One turn sends every row of this set to another row. A few are shown first. Where does it send the rows asked after them?
Q466: [-17.2  37.6   2.2  -6.6  15.2  -6.3 -39.6 -18.7 -13.0  -2.2  -2.2 -38.8
  16.0  23.4   2.8  -2.8  -6.8]
Q589: [  2.2  23.9 -15.0  -0.9  19.3 -18.4 -18.6 -53.7  11.8  16.7 -45.2   1.5
 -15.8  12.5   4.5   0.9   1.0]
Q528: [  1.0 -22.2   2.7 -26.9   6.5  25.2 -10.5 -18.7 -14.2   5.4  12.9 -26.2
  -5.3   0.3   8.0  15.3   3.9]
Q982: [  0.8  23.6  12.7   4.0   8.4  31.2 -18.4 -32.7 -15.2  -5.7  -3.5  11.7
 -29.5  10.1  14.0  27.0  -7.5]
Q696: [  2.0  12.6 -48.8 -23.3   9.5 -17.2  -1.1 -29.9   9.8   1.4 -20.9  -0.7
 -15.8   6.4  12.9  33.5   0.1]
Q279: [ 25.8  16.8   9.8 -12.2   1.1  -7.5 -34.8 -31.9  13.9  -3.4 -13.1   0.3
   5.4 -16.8  -5.7  -7.3  -9.6]
Q628: [ -2.8   5.5 -40.3 -21.9  17.3 -34.8 -30.3 -40.4   3.0  -4.1  25.7  -2.3
 -18.0   2.9  10.4   9.6   0.1]
Q371: [ -2.9  15.9  -1.1 -20.9  12.1  21.5   0.9 -16.0 -17.6  13.3   3.4   9.2
 -20.9  16.0   2.4  43.0  -2.5]
Q772: [-14.9  35.1  -2.9  -9.7  20.2  -9.9 -19.0  -8.2 -17.4   9.1   5.6 -31.2
  -3.3  37.5 -25.3   1.6  -0.5]
Q227: [ -2.3 -18.3  22.9 -19.9   8.2  25.9  -6.9 -28.8 -10.7   7.2  -3.3 -12.0
  -8.1   5.5   3.4   8.8   4.7]
Q538: [ -3.7  17.4 -30.5  13.5   7.4  -8.3 -11.6 -44.2  13.5 -25.8 -14.3  13.1
 -28.3  14.8  18.8   2.1  -6.8]
Q401: [-11.3   5.9 -14.6 -26.6  22.3 -34.1 -26.5 -55.1  12.5   8.6 -12.2   6.6
 -14.6   4.1   5.6  16.5   0.8]
Q544: [ 14.9  33.6   6.6 -10.4  10.1  -3.5 -51.2 -31.9 -27.2  -8.9   3.2 -19.4
 -23.5  -2.9 -21.9  23.1   3.2]
Q711: [-10.5  26.3  -0.3  14.4  14.0  39.0 -39.3 -28.3  -5.4  -8.6   1.1 -14.0
 -29.3  13.9  32.1  12.7  -5.0]
Q441: [  1.2 -11.4  19.9   1.8   9.0  37.2 -10.7 -29.5  -7.8   4.5 -12.6 -21.3
 -20.7   9.7   1.3  -3.5   6.0]
Q863: [  9.1 -15.5 -10.7 -11.2   7.2  31.6 -17.1 -13.6 -16.3   4.7  15.6 -41.6
 -15.6   0.5  12.9   4.2  10.3]
Q305: [  5.9  32.6   1.1  -7.9  17.0  -9.4 -25.0 -15.7 -25.8   3.6   9.0 -19.9
 -27.8  21.0 -39.7  14.3   6.3]
Q954: [ 10.2  -8.8  -0.3   6.4   9.7  40.1 -18.9 -20.2 -11.0   4.6  -3.2 -39.1
 -26.7   5.6   8.4  -5.9  10.7]
Q527: [-18.8  13.0 -22.0 -25.1  19.3  20.9  -9.3  -2.3  -7.4  22.4  10.9 -19.0
 -16.1  23.4  14.2  35.0   0.7]
Q341: [  5.9  17.0 -32.6  -6.5   4.2 -11.3   4.0 -40.9   6.4 -15.5 -24.5  19.0
 -12.2  10.1  12.2  21.2  -7.6]
Q999: [  8.7  17.9   2.2   4.4   5.6  -5.4 -35.9 -24.7  26.1  -4.6  -8.2 -16.4
   2.4   1.3  -2.0 -33.6 -11.9]
Q895: [  4.1  13.3 -19.1  -1.6  12.5  -9.8 -30.8  -8.3  30.3  11.4   5.0 -31.0
 -12.5  11.7 -14.6 -32.0  -3.7]
Q133: [ 18.8   9.4 -24.0 -23.2  10.1 -14.2 -26.3  -6.1  21.9  17.7  11.1 -24.7
 -21.1  -2.5 -27.7  -5.2   5.2]
Q6: [ 21.3  32.1 -41.8  18.8  14.9 -11.8 -15.5 -37.3  -3.0   7.6 -25.7 -12.3
 -20.1  18.1  10.2 -14.3   0.2]
Q160: [  1.1  36.3   8.1  -6.7  11.9  -4.5 -59.5 -32.9 -20.8 -12.0  -7.1 -33.1
   1.8  -0.3   4.6  12.1  -5.1]
Q510: [-11.4   9.7 -56.6 -15.1  17.9 -15.7 -20.9 -26.0  22.0  -1.7 -12.4 -20.0
 -32.7   9.6  17.8  22.6   6.4]
Q388: [ 18.6  22.2 -55.9   3.6  11.7 -20.2 -21.1 -28.9  -6.3  -4.4  18.4 -11.7
 -23.7  12.4  12.2  -8.6   2.0]
Q900: [ 30.8   8.3  -6.7 -28.2   2.2 -14.3 -29.7 -20.0  11.6   7.6  -3.1  -6.2
  -9.4 -22.2 -23.9  11.1  -3.0]
Q392: [-12.1  13.3 -45.5   8.6  16.6  -7.3 -26.3 -36.7  23.3 -18.7  -6.2 -12.6
 -39.5  15.5  20.0   1.2   2.4]
Q210: [-22.2  18.5 -20.9  -3.5  22.1  30.9 -35.2 -10.7  -2.1   9.4   8.7 -35.2
 -22.4  22.3  31.4  15.3  -0.5]

Q510 turns into Q538
Q900 turns into Q895
Now find these:
Q160 turns into Q305
Q388 turns into Q589
Q982 turns into Q527
Q863 turns into Q441

